Small tables with named rows and columns. After each table, cells are looked up by row and column.

Table nipov
         bolun  nufi  vafa  zade  zufam  rem  timipu  sav  doletop
puso       168    99   171   158    158  177     102  150      111
faf        169   173   170    73    178  164      80   94       84
bok        176   185   167    71    179  166      78   83       75
puvu       165   145   164   110    162  161      85  124       89
nug         85   134    76   112     89   78     167  114      170
vubebu     182   142   177   128    176  193      72  131       82
sezi        86   142    90   106     94   76     174  115      162
fad         87   131    81   119     90   75     171  134      170
tamuban     94   124    83   130     95   76     170  125      174
per         81   126    78   121     80   67     171  125      165
pof        186   190   172    64    179  174      74   82       63

vafa of nug: 76
sav of fad: 134
sav of per: 125
doletop of sezi: 162
bolun of sezi: 86
vafa of faf: 170
nufi of sezi: 142
sav of pof: 82
rem of pof: 174

det
         riv  legitag  difidi  bop  vom  pag  mazi
nek      126      128     116  116  109  118   129
lozuvi   127      117     113  156  124  125   112
tif      113      116     132  172  106  128   118
pire     132      126     111   92  106  113   126
ziliza   112      104     101  161  114  126   135
lukop    110      120     125   77  118  110   119
negel    128      123     110   70  110  109   112
lipomas  139      124      94  232  116  140   120
bepakab  117      108     111  179  118  130   130
bosini   133      120     106  172  127  128   105
vez      118      105     128   57  127  106   117
div      128      133     127   50  112  105   109
tez      119      103     102  199  115  133   137

What is the pag of tif in det? 128
What is the difidi of bosini in det? 106
What is the difidi of lipomas in det? 94
What is the mazi of tif in det? 118
What is the vom of lukop in det? 118
What is the pag of nek in det? 118
What is the riv of pire in det? 132
What is the legitag of tif in det? 116
What is the riv of vez in det? 118
What is the bop of lozuvi in det? 156
What is the legitag of ziliza in det? 104
What is the bop of vez in det? 57
What is the vom of ziliza in det? 114
What is the riv of ziliza in det? 112
What is the difidi of tif in det? 132
Row with the largest legitag: div

Table lumivit
	belemef	fud	tatig	dapul	zur	fonos	neti
zesozu	9.362	4.187	1.347	5.202	3.655	5.939	1.982
pib	4.528	4.336	6.727	4.156	4.221	7.263	5.999
rekeri	3.299	4.508	8.268	3.885	4.710	7.465	7.107

zesozu, tatig => 1.347
zesozu, dapul => 5.202
pib, dapul => 4.156
rekeri, fonos => 7.465
pib, tatig => 6.727
pib, belemef => 4.528
zesozu, zur => 3.655
zesozu, fonos => 5.939
zesozu, neti => 1.982
pib, neti => 5.999
rekeri, tatig => 8.268
rekeri, belemef => 3.299
pib, fud => 4.336
pib, fonos => 7.263
rekeri, zur => 4.710

zadude =
fields: buze, nub, zerofu
digo: [46, 60, 72]
sefozo: [55, 37, 45]
ralekiz: [84, 87, 98]
fid: [109, 115, 120]
repate: [161, 169, 176]
bazizos: [158, 143, 139]
sut: [232, 225, 223]
vadeg: [94, 99, 98]
kana: [235, 240, 237]
gupor: [61, 84, 90]
rar: [78, 85, 92]
bini: [33, 51, 54]

buze of sut: 232
nub of gupor: 84
zerofu of repate: 176
nub of fid: 115
nub of bazizos: 143
nub of rar: 85
zerofu of bini: 54
zerofu of kana: 237
zerofu of gupor: 90
nub of bini: 51
Row with the largest buze: kana

Table pokimum
|  | zod | geg | fut | beme | zumelag | tuses | vido | luku | bupa | gipug |
|---|---|---|---|---|---|---|---|---|---|---|
| susa | 63 | 143 | 112 | 71 | 117 | 26 | 72 | 23 | 124 | 80 |
| tinisa | 170 | 119 | 73 | 71 | 171 | 219 | 104 | 100 | 29 | 162 |
| zet | 117 | 103 | 129 | 77 | 141 | 95 | 76 | 72 | 92 | 116 |
| fug | 112 | 109 | 121 | 90 | 135 | 118 | 92 | 86 | 82 | 114 |
| rabigot | 103 | 125 | 161 | 101 | 139 | 35 | 37 | 49 | 126 | 91 |
| varasi | 117 | 106 | 115 | 95 | 139 | 119 | 86 | 82 | 80 | 111 |
| bedi | 104 | 122 | 130 | 79 | 118 | 119 | 90 | 100 | 88 | 116 |
| sizin | 121 | 115 | 121 | 88 | 108 | 113 | 100 | 82 | 91 | 119 |
| senemu | 101 | 130 | 120 | 96 | 125 | 121 | 87 | 92 | 85 | 122 |
| famumi | 235 | 107 | 93 | 87 | 186 | 200 | 116 | 124 | 20 | 186 |

What is the zod of fug in pokimum?
112
What is the gipug of bedi in pokimum?
116
What is the fut of zet in pokimum?
129
What is the vido of rabigot in pokimum?
37
What is the beme of varasi in pokimum?
95
What is the zumelag of fug in pokimum?
135
What is the geg of varasi in pokimum?
106
What is the tuses of tinisa in pokimum?
219
What is the beme of zet in pokimum?
77
Row with the largest zod: famumi

